In the data rows, 128 means zero.
Here is a table of points, one per row:
[ 71  80 147 119  80 153 113 120  84 147 129 135  93  96 143 122 114 127
 129  88 120 113  94 154 152 135 164 170 144 166 122 118 162 108 116 140
  96 118 101  66 135 128 174 151 140 132 162  94 191 157 123 128 122  98
 142 150 130  88 164 211 108  91  73  58]
[ 60 169 121 156 141 134 139 172 150 115 130 115 139 147 152 120 130 149
 115  84  82 118 138  35 132 103 144 141 161 113 125 141  59 122 154 153
 128  69 134 172  75 154  90 138 143 139  82  90 164 112 137 144 151 104
 137 100 108  82 175 145 157 181  91  94]
[126 155 128 136 108 114 140  95  85 159  99 153 155 199  52  82 119 166
 127 120 148 141 154 158  62 173 179 131 117 138 102 132 169 113 153 127
 133 163 130 140 192 117 107 167 158 152 131 164  99 118 139 116 130 120
  89  87 128  51 166 149 143 148 186 103]
[ 95  80 144  87 138 159 113 138 112 159 117 137 130 122 152  92 136  17
 108 122 151 114 155 159 116  96  99 134  51 135 123  86  87 139 143  44
 150 102 183 144 107  95 206 104 136 137 131 105 136 129 143 146 133  72
 111  99 146  97 149  97 113 108 202 157]
[143 110  72 108 123 156 133 102  84 134 112  76 146 154 106 135 124 110
 143 162 118  85  83 110 129 110  88 128 141 114  58 143  92 175 159 149
 184 140  57 107 176 103 125  75 119  92 142 103 148  55 147 117 131 175
 105  92 110 105 159 137 164 116 125 158]
[160 124 133 145 147 114 170 105 163 117 137 145 120  79 142 174 130 113
 110 157 203  72 177 123 134 132  78 105 153 139 144 149 127  84  93 116
  95 101 152 109 107  79  88 135 134 133 157 112  80 119 149 147 152 125
 106 130  93 137 172  85 189 117 198 105]
[126 108 127 130 160  81 181 107 119 122 130 104 174 155 119  65 151 113
 150 127 137 138  72  76 116  81 107 114 118 120  64 108 152 164 189 135
 143 139 156 115  95 165  88 131 132 136 122  92 109 108 153 134 100 162
  86  54 129 131 126 172 118 137 135  48]
[135 133 137 114  43 103  85 154 125 164 119 152 122 102 171 158  95 145
 147 169  43 155 117 132 156 119 143 126 132 149 105 153 118  87 159 145
 131 194 150 161 141 139 110 111 129 140 159  86 115 119 172 163 100 123
  87 115 160 114  66 162 110  96 100 162]
[158 129 143 150 142 105 135 147 152 114 104 142 126 111 164 105 155 173
 121 154 109 182  93 149 193 121 154 114  85 136 235 200 117  78 175 170
 101 133 107 160  84  99 134 178 120 129 131  77 137 122 126 112 161 138
 157 232 136 155 134  77 130 122 147 150]
[106  86 130  96 126 123 118 189 129  97 137 155 133 122 126 131 183 116
 125 108 131 119 131 108 124 155 110 116  29 138  83 124 125  99  95 153
 193 115 153  90 155 157 148 165  80 145  77 110 146 116 164 168 142 188
 151 123 150 124 145  82 187 150 144 126]
[121 162  90  76 195  89 168 110 135 135 104 114 166 161 123 183 150 193
 121 115 159  80 181 164 136 130  62 132  94 121 205  82 173 127 103 140
 154 123 185 108 159 131  87 122 142 141 120 157 122 104 131 118 149 146
 134  63 112  84  92 147  82  93 135 180]
[159 150 179 203 147 107 120 162 145 104 124 122 161  98 120 149  90 170
  92 174  99 114  92 114 148 101 154 126 189 104 145 133 166  81 141 139
 158 132  53 112 114 155 163 114  96 171  93 119 174 135 137 170 111 151
 113 116 146 106  77 193  68 129 107 181]
[ 79 111  96 155  86 216 132 113 143 141 146 146 112 100 131 102  67 166
 161 133 113 142 151 114 128 149 146 176 120 131  90 115 194 148 121 134
 116 151 121 180  94  76 159 150 104 105 150 171 184 122 132 148 156 136
 165 136 107 139 152 102  35  97 128  73]
[114 111 179 120 161  81 102  97  30  91 120  91 130 131  89 110  83  90
 115 156 121 119 119 103 103 139  97 134 175 119 148 146 138 147 100 109
 177 181 144 172 125 177  75 107  85 151 111 138 112  55 140 198 145 126
  63 144 110 118 100 158 149 135  94 152]
[158 103 110 166 185 104 178 126 105 105 106 125 104 140 174 103 179 102
 139 141 157 133 191 177 141 144 156 130 119 140  83  98 144 151 166 112
 101 137 126  91 145  89 111  78 100  84 158 120 167 153 155 146 200  96
 128  92 169 184 102 139 183  98 153 143]
[173 180 108 101 159 109 155 177 105  13 127 165 142 120 101 154 129 104
  80 133 146 154 130 149 134 131  98 123  82 124 109 129  90 121 131  97
  65  69 165 128 141  90 107 116  91  81 132 155  48 153  73 119 136 165
 110 144 108 127 128 135 137  81 140 142]
[148 164 127 140 141 104 135 141 128 141 135  72  41 134 139  94 174 143
 159  82 119 125 155  62 117 128 120 162 143 117  78 144 162 131  47  78
  57 148 130 169 150 139 141 189 174 163 128 169 144 109  88  42 110 142
 128 127 108 142 132 122 145 144 125 143]
[160  96 111  52 164 149 153  99 101 129 107 131 136 119 123 140 149 101
  80 167 145 133 114 115 140 107 131 146  84 101 123 178  55 112  71 119
  95 129 162  80 137 171 143  87 119 169  98 141 150 152 123 126 119  81
 175 135 161 126 116  49 127 104 130  95]
[110 116  78  80 102 127 138 124 174  68 159 139 171 143 181 155 177  37
  33 132 148 143 125 132 145 171 132 118 144 135 136  86 133 127 154  81
 179 124 194 106 140 116 168 124 135 161 162 174 108  94 113 140 117 131
 138 168 133 110 149  80 170 198 160 139]
[121 122 128 151  65  81  95 118  96 102  76 113 175 105 125 124 135 180
 123 117 139  91 133  81  83 143 149  65 127 102 119  64 121 184 148 126
 170 153 136 131 159  82 147 108 171 143 144  83 132  54  81 175 118 158
 109 147 122 135 123  78 137 155 117  72]
[108 105 116 104  67 103 103 194 182 109 119 107 155 136 125 153 101  90
 115 137 153 200 138 137 117 120  82 156 160 144 126 172 181  59 129  90
  81 138  98 139 131 118 187 174  97  86  99  69 108 134 157 139 129  52
 187 170 176 164 126 137 105 146  85 146]
[145 154 169 175 121 181 106 132  93 116 135 118 167 148 163 106  80 151
 223 108 117 112  78 154 137 125 171 151 156 142 148 145 182 118  74 186
 106 121 156  93 135 176 166 106 155 117 121 157 143 117 124  90  89  91
 118 148 169 141 133 139 118 124 114 124]
[ 62 109  86 187 114 181 110 116 142 142 108 142  78  84 160  94  85 156
 125  65 178 155 155  90 126 163 130 144  66 229 149  94  91 187 169 114
 138  67  74 155 133 182 107 106 187 177 118 179 168 163 111  63 147 145
 111 161  97 192 147  92 157 135 154  81]
[159 131 111  77 169  83 140 121 149  78 183 110 107 139 177 178 127 133
 131 172 127 100 113 173 138 112 162 136 167  79 168 190  73 136 133 104
 134  94  97 105  46 119 181 141  73 155 152  85  33 149  89 153 154 136
 122  87 174 152 172 164 128 157 140 141]
[182 116 125 116 114 165 143 137 161 118 162 110  91  69 149 135 148 125
 184 124 116 139 100 154 115  88 101 129 133  69 165  75 165 145  91 127
 111 147  94 161 149 125  72 119 148 188 106 151 132 148  55  95 139  83
 160 143  97 135 182 153 125 195 152 128]
[156 115 196 177  84 132  77  87 171 125 122 100 163 131 121 122 153 152
  88 138 126 166 139 187 193 183 117 190 114 127 165 127 109 148 155 147
  77 111 110 119 121 129 116 120 100  94 184 116 167 173 169 134  60 149
 128 109 137 159 124 118 165  79 102  85]
[141 162 155 107  88 171 147 154 126 206 153 190 121 166 131 142  94 108
 164 122 159 163  55 105 118 166 151 137 101 142 145  83 137 122 107 160
  61 124 122 146 156  88 133 161 136 145 165 112 168 112 159 105 136 122
 127 132 132 138  96 109 107 168  34 134]
[168  23 143 125 175  96 120 141 117 194 154 219 179 173 124  84 141 187
 146 154 124 114 149 163 141 171  99 136 156 162 122 118 111 107 133 120
  95 112 105  88 128  99  98 126  80  84 177 152 105 170  91 128  98 111
 149 128 185 156 121  99 133 120 126 168]
[135 151  78 153 146 107 187 143 130 169 133 112  88 124  92 103 119 117
 169 139 158 147 171 144 168 130  96  22  96 163 136 132 114 159 103 108
 109  67 143 130 161 146 138 147 137 137  83 197 110 152 124 129 123 143
 127 138  96  94 161 136 118 152 107 136]
[147 127 106 116 129 110  93  79 130 114 125 118 109 137 100 110 132  86
  99 201  64  76 159 169  43 114 102 105 156 131 111 108 132 111 120 146
 191 106 116 149 103 138 118  80 148  98 135 134 137  68 160  87 140 147
  90 129 117  83 110 149 123 135 109  80]
[105 112 137 145 104 131 164 138 133 108 175  94 135  86 134 163  74  92
  84  55 136 171 171 132 103  14 177 107 167 106 112 133 120 116  91  93
 171 146 149 145 123 134 130 164 129 120 116  83 105 140 107  64 162 184
 146 137  99 110 132 135 135 167 112 156]
[ 82 160 114  98 146 169 125 122  85 133 105 103  47 136  86 138 103 130
 120 140 141  72  83 125 158 125  94 102 169  44 129  88 147 110  91 151
 123 172 137 138  98 166 130 104 170 121  78 132 166 166 129 100 120 143
 107 130 135 154 120 106 159 172 151 132]
[158 145 185 136 103 148 141 145 144 140 125 196 122 174 111 163 159 149
 145 133  55 100 138 146  87 159 147 172 148 168 129 133 111 172 170  96
 143 177 107  79 130 109 125 202 155  47 156 160 128 161 169 191  74 127
 168 134 170 140 104 107 133  87 154 146]
[133 151 132 170 161 111  81  55 148 147  48 176 128 124  69  98 172 121
 158  91 119 124 120 129 111 134 121 134 161  99 124 141 132 193  63 133
 151 115 132  98 144 104  62  62 114 139  87 178 121 125 131 121 138 154
  96 111 162 130 104 148  85 135 112 107]
[ 89 198 147 100 137 137 137 119 153 155 182 102  95 138 138  94  91 117
  89  53 135 132 134  98 112  85 119  83 137 126 131 149 168 108 144 152
 173 127 104 203 156 180 133  61 179  86 163 120 101 153 108 153 135 138
 143 126 104  96 144 157 118  88 141 131]
[143 136 114 124 155  98  92 132 169 129 182 142 181 121 151 193 121 107
 132 171  83 169  95  96 156 133 146  90 150  61 147 182  98 118 114 127
 135 142 143 101  51 118 160 182 154 125 142  70 124 170 147 137 125  47
 133 153  62 198 122 150 109  76 139 226]
[138 106 120 120  95 107  60 137 154 156 141 101 125 156 110 127 131 123
 180 116 136 139 137 119 122 147 219 152 113 203 138 136 113 114 203 167
 121 170 111 120  92  88 116  96  79  98  99 130 129 127 129 126  53 132
 155 150  96  90  44 137 134 105 129 139]
[ 89 176 144 149 142 223 134 117 110 167  94  93  97  84  89 162 164 202
 135 106 149 114 121 128 131 126 117 126 106 125 125 128  94 141 157 177
 117 108 126 153 174 182 123 165 116 142  94 177  54 149  79  92 160 123
 166 126  90 176  92 106  60 123 115 125]
There is one direction along which these points spread out most. Take the direction at right angles to it along which they spread out most. Go by this last direction. How far along it is each point below, from 0 to 99? 50 is the average, and the first point above lies past it. One standard deviation of the points above along it is 16.
[143 110  72 108 123 156 133 102  84 134 112  76 146 154 106 135 124 110
 143 162 118  85  83 110 129 110  88 128 141 114  58 143  92 175 159 149
 184 140  57 107 176 103 125  75 119  92 142 103 148  55 147 117 131 175
 105  92 110 105 159 137 164 116 125 158] 41
[159 150 179 203 147 107 120 162 145 104 124 122 161  98 120 149  90 170
  92 174  99 114  92 114 148 101 154 126 189 104 145 133 166  81 141 139
 158 132  53 112 114 155 163 114  96 171  93 119 174 135 137 170 111 151
 113 116 146 106  77 193  68 129 107 181] 60
[182 116 125 116 114 165 143 137 161 118 162 110  91  69 149 135 148 125
 184 124 116 139 100 154 115  88 101 129 133  69 165  75 165 145  91 127
 111 147  94 161 149 125  72 119 148 188 106 151 132 148  55  95 139  83
 160 143  97 135 182 153 125 195 152 128] 52
[ 71  80 147 119  80 153 113 120  84 147 129 135  93  96 143 122 114 127
 129  88 120 113  94 154 152 135 164 170 144 166 122 118 162 108 116 140
  96 118 101  66 135 128 174 151 140 132 162  94 191 157 123 128 122  98
 142 150 130  88 164 211 108  91  73  58] 77
[141 162 155 107  88 171 147 154 126 206 153 190 121 166 131 142  94 108
 164 122 159 163  55 105 118 166 151 137 101 142 145  83 137 122 107 160
  61 124 122 146 156  88 133 161 136 145 165 112 168 112 159 105 136 122
 127 132 132 138  96 109 107 168  34 134] 75
[ 95  80 144  87 138 159 113 138 112 159 117 137 130 122 152  92 136  17
 108 122 151 114 155 159 116  96  99 134  51 135 123  86  87 139 143  44
 150 102 183 144 107  95 206 104 136 137 131 105 136 129 143 146 133  72
 111  99 146  97 149  97 113 108 202 157] 29
[110 116  78  80 102 127 138 124 174  68 159 139 171 143 181 155 177  37
  33 132 148 143 125 132 145 171 132 118 144 135 136  86 133 127 154  81
 179 124 194 106 140 116 168 124 135 161 162 174 108  94 113 140 117 131
 138 168 133 110 149  80 170 198 160 139] 20
[105 112 137 145 104 131 164 138 133 108 175  94 135  86 134 163  74  92
  84  55 136 171 171 132 103  14 177 107 167 106 112 133 120 116  91  93
 171 146 149 145 123 134 130 164 129 120 116  83 105 140 107  64 162 184
 146 137  99 110 132 135 135 167 112 156] 41
[114 111 179 120 161  81 102  97  30  91 120  91 130 131  89 110  83  90
 115 156 121 119 119 103 103 139  97 134 175 119 148 146 138 147 100 109
 177 181 144 172 125 177  75 107  85 151 111 138 112  55 140 198 145 126
  63 144 110 118 100 158 149 135  94 152] 38
[121 162  90  76 195  89 168 110 135 135 104 114 166 161 123 183 150 193
 121 115 159  80 181 164 136 130  62 132  94 121 205  82 173 127 103 140
 154 123 185 108 159 131  87 122 142 141 120 157 122 104 131 118 149 146
 134  63 112  84  92 147  82  93 135 180] 33
[126 155 128 136 108 114 140  95  85 159  99 153 155 199  52  82 119 166
 127 120 148 141 154 158  62 173 179 131 117 138 102 132 169 113 153 127
 133 163 130 140 192 117 107 167 158 152 131 164  99 118 139 116 130 120
  89  87 128  51 166 149 143 148 186 103] 55
[158 129 143 150 142 105 135 147 152 114 104 142 126 111 164 105 155 173
 121 154 109 182  93 149 193 121 154 114  85 136 235 200 117  78 175 170
 101 133 107 160  84  99 134 178 120 129 131  77 137 122 126 112 161 138
 157 232 136 155 134  77 130 122 147 150] 56
[158 145 185 136 103 148 141 145 144 140 125 196 122 174 111 163 159 149
 145 133  55 100 138 146  87 159 147 172 148 168 129 133 111 172 170  96
 143 177 107  79 130 109 125 202 155  47 156 160 128 161 169 191  74 127
 168 134 170 140 104 107 133  87 154 146] 62
